In the rows, zero is written as 128.
One hidden turn or mirror swaps the rows below in pairs. Which row is each named row swapped with?
The rows were stretched afterwards, more along some directions than others.
J_321: [119 150 150 112 134 142  93 120 145 111  90 139 116 145 139 125 135 158]
J_755: [137 122 130 129 134 111 147 131  95 140 148  98 112 116 106 144 116 105]
J_307: [131 139 165 118 162 108 163 136 140 126 104 145 133 135 110 122 151 162]
J_624: [145 163 177 137 118  96 117 123 121 122 125 102  94 140 131 133 100 143]
J_395: [170 129 155 132 159 135 105 111 153 113 115 116 114 138 109 107 132 110]
J_590: [136 111 133 136  98 123  99 131 128 164 140 124 146 142  92 166 146 140]
J_190: [116 147 140 119 118 145  83 131 133 104 119 133 112 142 148 161 125 161]
J_532: [109 140 118 145 115 100 166 145 146 131 122 129 140 106 134 124 133 168]
J_287: [119 108 105 126 136 130 149 151 120 129 157 146 148 109 147 183 125 149]
J_616: [133 129  97 160 111  99 130 131  99 136 120  92  99 110 100 125 113 133]
J_308: [108 125 123 130 125 130 144 126 177 148 129 127 130  93 114 100 121 130]
J_170: [109 113 105 131 102 129 150 123 151 157 132 121 136  96 106 119 121 114]
J_247: [133 181 172 141 125  99 118 129 124 115 130  99  90 132 134 116  93 150]
J_814: [120 110 117 124 151 121 147 142 128 124 146 146 143 113 136 187 123 155]
J_959: [122 122 142 144  96 130 103 139 107 172 138 130 147 137  98 126 121 121]
J_645: [143 145 144 134 106 130  85 129 129 101 136 110 106 134 135 184 126 147]
J_277: [157 160 113 148  92 137 147 107 140 108  99  95  91 119 143 134 123 131]
J_452: [133  92 119 133 105  94 159 159  77 125 141 119 109 110 119 124 118 139]
J_999: [ 93 126  83 153 120 124 158 128 134 126 115 135 136 135 142 136 118 138]
J_131: [132 125  96 119 129 137 139 155 116 116 162 141 142 105 156 172 128 151]
J_896: [111 152 153 116 122 145  89 126 138 116  98 138 113 146 142 125 132 155]
J_83: [142 126 108 103 140 123 135 145 101 120 150 144 153 108 162 116 141 157]
J_876: [123 115 123 162 144 117 145 144 153 133 144 158 129 115 137 132 124 151]
J_313: [127 115 105 116 137 133 148 150 118 131 160 146 150 102 153 171 126 150]
J_443: [125 145 138 160 138 129 128 119 153 116 108 100  87 107 131 110 101 121]
J_51: [129 118 146 136 103  86 141 160 114 145 130 129 129 100 121  87 142 170]
J_217: [144 132 123 142 143 140 127 112 139 112  98 126 104 153 135  97 114 117]
J_421: [119 145 137 124 107 140  87 129 130 108 129 117 110 140 143 184 118 156]
J_449: [117  88  97 152 109 117 146 141 125 153 111 147 153 137 111 126 150 119]
J_11: [137  99 110 135 128 114 158 148  83 132 146 116 106 118 110 148 109 104]
J_856: [150 122 131 144 106 109 159 110  83 125 112 101 110 126 126 132 129 115]
J_596: [136 129 107 103 132 134 133 148 109 119 158 144 151 108 165 154 131 159]
J_535: [131 153 133 167 120 134 125 115 151 106 107  97  82 114 132 115 100 116]
J_770: [113 150 137 143 123  98 149 147 160 127 125 128 137  99 127 113 144 169]
J_10: [135 157 130 154 130  97 121 132 118 128 117  93  93 111 104 104 111 146]
J_486: [158 145 150 130 122 130  90 119 141 100 141 112 112 125 128 179 125 139]
J_676: [105 129 154 149 124 117 114 141 108 152 128 125 119 123 115  78  99 114]
J_107: [130 104 115 148 115 123 110 145 151 160 127 127 131 128  88 150 156 134]
J_354: [138 162 147 121 127 120 161 122 136 121 102 139 129 143 137 108 144 163]
J_864: [119 128 127 154 137 126 138 145 175 136 134 148 120 110 137 118 120 158]
J_383: [130 145 147 129 110 130  77 129 131 101 130 116 107 139 134 175 125 154]
J_406: [146 134 116  99 151 127 138 132 114 111 142 146 153 107 162 115 144 157]

J_354 is swapped with J_217
J_449 is swapped with J_856
J_896 is swapped with J_83
J_383 is swapped with J_313

One hidden turn or mirror swaps the rows below in pairs. Which row is each named row swapped with?
The rows were stretched afterwards, more along some directions than others.
J_922: [182 115 114 148 123 153 128 140 109  63 114  43  91 160 185 209  77 101]
J_807: [168 117  99 136 124 200 128 123 141  66 123 106  67 202 177 111  99 126]
J_733: [198 112  78 152 126 173  84 177 145  54 175 110  85 200 175 207  61  88]
J_600: [195 112  91 153 131 174  85 173 151  55 171 109  79 181 178 203  70  97]
J_802: [139 143 143 122 119 133 149 157  94 103 152  92 161 160 162 121 133 126]
J_494: [141 159 139 110 113 148 154 172  79 103 156 102 156 164 170 132 136 129]
J_108: [160 171  99 127 133 138 137 152 119 127 130 139 124 179 164 100  87 135]
J_517: [161 145 118 142 122 211  78 156  93  81 121  90 138 211 175 150  91  61]
J_580: [145 174  97 126 129 167 155 135 111 109 139 138 130 143 182  91 110 132]
J_815: [180 108  91 159 130 176  85 176 152  68 162 118  89 184 164 208  64  94]
J_253: [170 177 106 134 130 174  98 147 151 143 135 144  95 183 152 101  76 126]
J_434: [140 160 152 113 113 138 143 167  95 118 142 110 166 146 153 111 143 135]
J_765: [142 173  95 127 120 162 133 147 126 132 107 123 129 164 174 111  87 150]
J_709: [163 134 104 108 112 199 145 140 118  56 140 103  96 203 199  88 118 136]
J_292: [142 151 141 118 125 135 147 167  85 111 146 108 161 152 163 123 142 132]
J_248: [155 136 120 128 115 223  65 146  98 101 120  80 134 213 171 152  84  66]
J_820: [173 119 121 110 116 186 134 137 155  66 118 108  77 182 183  99 112 145]
J_400: [152 182 102 143 147 159 154 138 124 120 131 145 114 154 165  91 101 131]
J_989: [153  95 102 173 107 142 182 128 106  42 116 119 116 142 191 149 119 116]
J_768: [191 118  88 140 123 161 138 156  96  69 113  63  82 165 192 217  83  95]
J_423: [189 111 110 127 106 174 134 109 150  66 132 111  75 203 190 102 105 132]
J_163: [184 123 116 140 135 155 134 130 128  80 111  47  66 140 182 189  85 110]
J_177: [151 125 139 150 103 111 151 132  96 110 111 126 142 105 142 148 115 150]
J_427: [168 146 145 143  94 105 159 122 108 115 120 119 131  80 144 118 123 150]
J_324: [158 118 109 167 135 119 116 118 170 160  97  80  96 153 140 159  79 115]
J_810: [158 137 118 158 123 216  63 153 104 101 104  99 133 214 161 150  87  67]
J_644: [191 119  91 154 134 178  90 170 152  62 178 110  86 178 164 193  61 100]
J_549: [180 139 105 122  92 144 154 129  99  75 133  79 107 112 217 160  82 120]
J_552: [160 156 119 155 132 120 155 152  82 136 104 122 130 118 134 166  92 102]
J_428: [194 115 121 114  60 170 123 131 120 114 112  91  82 146 197 184 104 115]
J_788: [156 118 111 125  64 164  54 125 159 128 144 124 122 193 143 120  93 133]
J_591: [151 129 116 148 118 107 184 130  72  94 122 146 136 100 158 134 128 150]
J_487: [178 103 118 134  92 142 159 123 123  56 125  64  85 128 169 157 104 126]
J_499: [163 127 117 139  56 173  52 120 159 115 142  98 112 201 159 123  86 122]
J_155: [156 122 115 120  49 182  55 121 146 113 154 116 120 190 159 127  86 124]
J_90: [186 136 105 132  81 155 131 125 118  97 129  53 114 111 194 157  77 122]
J_300: [174  86 127  96  95 155 129 114 139 126  96  91  80 130 181 151 114 147]
J_775: [165 193 101 148 133 151 153 140 107 112 143 141 127 148 161  78 110 118]
J_149: [176 110  76 110 113 178 130 117 149  90 151 119  69 207 193 123 106 130]
J_602: [166 118  78 123 126 172 157 124 138  72 146 121  78 202 189 107 113 142]
J_222: [146 185 111 147 131 156 135 133 113 136 123 135 121 168 152  87  93 129]
J_357: [178 129  77 124 116 186 127 140 144  91 134 123  67 203 178 125 111 125]

J_423 is swapped with J_765
J_802 is swapped with J_815
J_163 is swapped with J_591
J_108 is swapped with J_820

